Named turns come first, each shown by rows before and after it. Which turns, in which order, take the first row of each pair that follows to the second? Write the first one first, as in the answered first pair.
K709 (before -> after):
26 -22 -48 25 -32 4 -10 16 13 -> -33 -8 -9 -41 -5 33 32 9 23
10 -14 -1 -40 0 43 1 15 -7 -> 51 6 0 -20 6 9 3 -17 22
51 29 -13 31 -6 -30 5 -38 35 -> -33 -23 -22 6 -27 46 -10 39 -41
19 3 -22 -61 -10 15 2 31 4 -> 49 13 -25 -46 -8 -7 1 15 22
K818 (before -> after):
-46 -27 6 19 -21 31 -16 40 -41 -> 1 -23 -11 62 -27 -2 -36 24 -31
11 -28 56 36 51 -33 -5 -13 -38 -> 23 -18 56 30 53 -41 2 -23 -25
-28 -4 -10 -24 -7 30 11 13 -15 -> -18 -15 -18 6 -14 23 -9 21 -25
12 17 -7 1 7 -9 2 -16 5 -> -1 17 0 -12 10 0 11 -13 5
K714 (before -> after):
-11 -11 20 58 10 12 -23 -14 16 -> 1 10 27 37 17 1 -3 -35 40
66 21 -23 20 -9 -21 -14 -30 42 -> 69 8 -42 23 -27 -6 -22 -10 23
-6 -23 0 -12 -15 18 5 14 -9 -> -17 -26 13 0 -4 12 1 12 -12

Between the rows of a pair lie two turns.
-23 -26 -11 14 -8 14 -25 21 -11 -> 25 -2 -17 22 -6 -21 -19 -11 24 -> K818 then K818
13 -2 -14 37 -3 14 -2 1 -8 -> -16 7 5 -3 9 32 23 -3 0 -> K709 then K714
-46 -35 27 76 27 -19 -52 25 -30 -> 15 44 38 -16 43 -45 32 -50 64 -> K714 then K714
15 9 13 -1 19 -23 31 -23 28 -> -23 -3 21 -25 21 7 38 -4 10 -> K709 then K709
23 44 -26 -16 28 30 -20 -17 47 -> 9 30 -43 -29 10 57 -24 10 24 -> K714 then K709
36 5 -29 60 -47 13 -59 -8 -10 -> 42 39 7 50 -12 -19 -32 -56 37 -> K714 then K818
-47 -5 18 -42 21 6 1 28 -9 -> -6 19 29 -12 39 -42 0 -13 29 -> K818 then K709
-4 3 -4 14 12 -10 2 -17 14 -> -6 -11 -17 20 1 -1 -9 0 -2 -> K818 then K709
-24 -16 6 36 -10 9 -36 28 -11 -> -19 5 31 40 16 -19 -23 -6 20 -> K714 then K818
-23 -7 -3 -33 1 29 19 15 -8 -> 7 17 12 -14 19 -10 23 -24 29 -> K818 then K709
-8 -5 -13 9 44 -29 -22 -41 5 -> -12 -31 -46 0 10 5 -32 -3 -30 -> K714 then K709
-47 47 44 42 7 -17 7 -35 22 -> -26 22 11 84 -17 -16 -28 -8 -7 -> K818 then K709
80 -9 -33 63 -23 -18 -14 -36 37 -> 11 -50 -52 14 -54 64 -14 36 -28 -> K818 then K709
-41 -4 26 33 30 -33 -17 -8 4 -> -41 -17 16 40 19 -24 -29 7 -12 -> K818 then K709
44 -11 -51 -32 -51 -15 38 3 7 -> -23 -1 4 -68 -9 -4 66 -7 17 -> K714 then K709
-67 -29 54 16 12 -35 19 33 -24 -> -43 -41 33 48 -2 -42 -5 42 -36 -> K709 then K709
-7 -28 -35 -17 -25 34 -5 40 -31 -> -52 -22 35 25 37 -6 -13 6 -11 -> K714 then K714
34 31 8 -5 8 -30 16 -44 40 -> 47 -5 -49 -5 -45 9 -9 10 -10 -> K714 then K714
-50 1 -9 -2 -48 8 -16 3 -3 -> -12 25 -16 -17 -48 -8 3 -23 28 -> K709 then K714
44 -12 -35 75 -26 -20 -43 7 -18 -> 56 33 2 41 8 -47 -3 -46 41 -> K709 then K709
18 25 35 1 28 -32 -5 -36 27 -> -42 6 49 -29 31 9 1 -4 -2 -> K818 then K818
21 -6 -38 -13 16 3 -15 41 -9 -> -6 -8 -1 15 50 -17 -25 26 -4 -> K714 then K714
8 39 31 45 41 -62 -1 -49 33 -> -56 34 59 -10 56 -19 26 -32 20 -> K709 then K709
4 -11 -12 17 -1 -3 -24 18 -15 -> 0 7 12 14 22 -22 -9 -10 11 -> K714 then K714
47 -8 -23 37 -12 -10 -32 8 -5 -> -29 -27 3 2 0 33 -21 36 -34 -> K709 then K818
3 -60 -32 26 -51 15 -16 27 -26 -> 65 -15 -32 9 -42 -27 15 -27 34 -> K818 then K818
-6 -15 3 60 -1 -24 -24 3 -10 -> -5 16 28 23 21 -34 12 -31 27 -> K714 then K818
12 32 5 -24 3 -7 4 -32 2 -> 30 18 -17 7 -13 -12 -21 -20 -14 -> K818 then K709
-27 6 33 18 39 -16 -11 -24 21 -> -9 5 23 32 33 -25 -19 -26 23 -> K709 then K714
-44 -22 -17 -53 -30 47 26 41 -53 -> 70 21 -55 -39 -50 -10 36 -11 5 -> K709 then K714
11 -29 10 -9 4 9 13 18 -33 -> 41 -23 2 8 3 -12 7 6 -22 -> K818 then K818
28 0 -19 22 -23 -5 -19 15 -33 -> -32 -3 14 -13 -3 20 1 23 -39 -> K709 then K818
50 28 -4 -7 -9 -9 33 25 7 -> 9 15 8 -27 -6 19 38 44 -12 -> K818 then K818
-50 -20 37 56 27 -12 -36 15 -33 -> 7 47 36 -29 29 -27 37 -44 43 -> K714 then K714
13 1 -35 -19 -22 11 11 4 14 -> 15 -9 -39 10 -23 3 -11 9 4 -> K714 then K818
-37 -30 -39 -81 -54 87 9 66 -53 -> 76 -33 -85 41 -75 8 -58 42 -43 -> K818 then K818
25 -7 -37 -9 23 21 -7 3 -12 -> 0 -13 -12 18 44 8 -20 0 -16 -> K714 then K714
49 18 -7 -10 -9 -14 6 -22 30 -> -23 -29 7 20 -6 18 -29 28 -29 -> K709 then K714
-68 -9 22 2 22 -8 -18 5 6 -> 8 24 2 2 11 -43 -3 -34 49 -> K709 then K714
13 7 -36 29 -37 -14 -16 -4 0 -> 18 10 -38 18 -40 -11 -9 -5 3 -> K818 then K714
21 38 30 -48 -12 -21 56 -15 30 -> 13 5 -11 -56 -53 24 38 38 -19 -> K714 then K818
-48 -58 -5 70 -12 -23 -55 48 -25 -> 48 12 -3 43 2 -84 -6 -35 68 -> K818 then K818
50 31 -42 -29 1 -26 32 -32 56 -> 42 -18 -84 5 -39 5 -15 30 -7 -> K709 then K818
-28 -24 -38 -37 -33 37 -8 46 -35 -> -13 30 36 -11 40 -43 15 -44 46 -> K714 then K709
-39 16 3 -33 40 -45 38 4 30 -> -53 6 -4 -44 32 -25 40 20 14 -> K818 then K714
13 -41 -23 20 -5 -24 -32 51 -31 -> -1 -6 35 20 46 -62 -8 0 16 -> K714 then K714
5 35 47 9 32 11 11 -30 -10 -> 6 38 37 -21 22 28 24 -24 -8 -> K818 then K714
45 -10 -41 -1 -30 -1 0 4 -1 -> -21 -26 -13 -25 -14 32 7 26 -25 -> K709 then K714
-38 10 38 -24 22 12 32 -1 8 -> 14 17 26 34 22 -34 5 -24 22 -> K818 then K709
-32 -1 37 26 31 -6 -9 -18 7 -> -1 12 29 25 26 -21 -2 -34 25 -> K709 then K714
82 29 -23 74 -32 -11 -27 4 29 -> 90 38 -47 12 -55 21 5 13 31 -> K818 then K714
-18 9 -12 -53 -33 14 8 4 -6 -> -45 -15 2 -5 -21 7 -26 18 -30 -> K818 then K714
42 -11 -19 39 -17 17 -19 16 16 -> -24 -10 17 -19 5 54 13 25 12 -> K709 then K714
42 6 -33 -27 -21 5 8 -16 17 -> 8 -19 -36 -25 -29 31 -5 16 -16 -> K818 then K714
-8 -3 -20 -33 -17 43 10 31 -14 -> 25 -7 -38 1 -30 25 -10 30 -16 -> K709 then K709
8 35 -9 -36 14 4 25 -38 15 -> -43 -5 -10 -22 7 37 0 7 -35 -> K818 then K818
65 -18 -21 6 -57 13 -56 -9 -53 -> 76 3 15 34 -22 -31 -56 -51 -18 -> K714 then K818
-9 25 22 -34 18 4 42 -21 21 -> 54 18 -22 12 -12 -19 10 -18 16 -> K709 then K818
17 -4 -13 -45 -15 4 15 13 -2 -> 20 -21 -21 -6 -20 -3 -11 25 -22 -> K714 then K818
70 -17 -50 51 -23 -19 -33 1 -4 -> -65 -24 18 -47 16 54 18 28 -25 -> K709 then K714
-11 31 -20 -38 17 2 20 23 13 -> -16 17 -32 -29 6 12 4 41 -7 -> K709 then K709
1 8 16 31 58 -41 26 -45 48 -> 15 -38 -36 84 12 -23 -27 9 -10 -> K818 then K709
-18 -2 -45 -24 -26 50 25 38 -79 -> -15 51 9 -62 22 15 76 -29 -10 -> K818 then K709
17 18 -13 -20 2 -7 21 -8 17 -> 14 6 -28 -21 -14 8 13 13 -2 -> K714 then K818
22 -25 -31 33 -15 -2 -32 26 -27 -> -50 -9 38 -4 40 4 3 3 -7 -> K714 then K709
-44 18 34 -21 21 8 25 -5 9 -> 45 14 -26 31 -21 -22 -8 -4 9 -> K714 then K709
-17 -32 23 51 -14 -19 -13 -11 -32 -> -31 -32 31 43 -8 -13 -8 -10 -33 -> K714 then K709
-20 -5 -1 -5 -8 26 0 32 -16 -> -31 8 30 2 20 7 7 9 4 -> K714 then K714
21 22 -4 12 5 15 0 -28 25 -> 21 6 -24 18 -15 31 -12 -5 4 -> K714 then K714
6 15 7 35 27 1 -2 -31 7 -> -3 -7 -23 24 -3 34 -12 7 -28 -> K714 then K709
30 5 -27 -42 -33 16 6 7 -2 -> -6 -23 -19 -9 -27 23 -21 31 -33 -> K818 then K714
-7 -4 2 29 19 -37 -1 -18 38 -> -35 -2 18 2 26 -20 15 -15 36 -> K709 then K709
-65 -12 22 -72 -17 46 20 28 -24 -> -82 -32 55 21 14 6 -30 22 -37 -> K818 then K714
9 -12 -4 60 4 -44 -15 -4 4 -> 37 13 -13 22 0 -46 14 -25 30 -> K714 then K714
34 6 -45 -44 -36 11 7 22 -9 -> 47 13 -44 -39 -32 1 8 10 0 -> K709 then K709
41 4 -16 15 -25 -20 11 -39 22 -> 4 -30 -29 21 -43 15 -11 9 -27 -> K709 then K818
12 10 15 11 9 -15 0 -24 28 -> 4 -14 -18 -1 -25 22 -12 18 -9 -> K714 then K709
28 4 -2 -7 8 -13 -6 -8 8 -> 3 -9 -6 -24 -1 13 -3 12 -12 -> K714 then K709
-3 0 41 29 50 -42 -23 -27 14 -> 60 23 -22 -45 -3 -12 15 -23 29 -> K714 then K714
13 3 -1 34 -1 -20 -17 -3 -14 -> 32 19 -7 7 -6 -18 2 -14 2 -> K818 then K714
-9 -11 80 -17 43 -4 6 -24 28 -> -19 -20 53 -63 14 41 21 7 7 -> K714 then K818
-3 -13 -5 29 2 6 -18 8 -23 -> 1 3 14 29 21 -12 -8 -18 2 -> K714 then K818
47 -12 -53 -30 -35 5 0 -5 -16 -> -14 -42 -4 41 6 -15 -44 2 -41 -> K714 then K714
59 26 -42 39 -12 -45 -8 -26 6 -> 56 28 -63 -21 -37 -5 19 -7 -2 -> K818 then K714
-27 -24 -3 33 12 20 -14 17 -33 -> -44 -4 24 -3 32 22 16 -3 -10 -> K818 then K709
43 6 -29 0 -30 -2 2 -4 -5 -> 25 -6 -32 -1 -34 12 -4 14 -21 -> K818 then K714
4 -23 -69 -18 -33 74 -22 54 -31 -> -31 38 47 -20 71 -1 23 -47 59 -> K714 then K709
58 -14 -1 4 -25 -9 -10 -7 -15 -> 54 -17 -8 -9 -31 3 -4 1 -21 -> K818 then K714
-1 30 26 -11 36 -64 4 -46 42 -> -7 30 0 -84 4 -14 36 -19 30 -> K818 then K714
61 1 -12 41 -29 -50 1 -25 25 -> 11 -39 -37 15 -60 16 -8 40 -35 -> K818 then K709
25 14 -16 28 -8 -10 -12 -20 15 -> 5 27 6 -2 9 -4 11 -33 28 -> K709 then K709
-64 -32 25 51 16 8 -40 24 -46 -> -18 41 49 -24 42 -24 35 -50 42 -> K714 then K714
46 10 19 38 19 -17 33 10 38 -> -16 -21 35 47 25 12 15 45 -4 -> K709 then K714
-4 6 0 -27 5 8 15 -1 5 -> 20 10 -4 -4 5 -13 4 -14 13 -> K818 then K709
-26 -8 1 -43 0 29 20 1 3 -> 21 12 -7 -30 2 -3 23 -27 32 -> K709 then K818
-18 -30 17 71 14 -12 -40 12 -19 -> -30 19 48 -30 37 0 36 -27 35 -> K709 then K714
0 0 17 36 -2 11 -48 35 -33 -> -21 13 51 27 27 0 -33 12 -12 -> K714 then K709
-77 -18 10 -42 11 58 -13 36 -41 -> -34 40 53 -38 60 -13 18 -48 40 -> K818 then K709
-25 10 30 5 27 -14 5 -21 9 -> -16 17 21 -21 18 -7 22 -24 17 -> K818 then K714
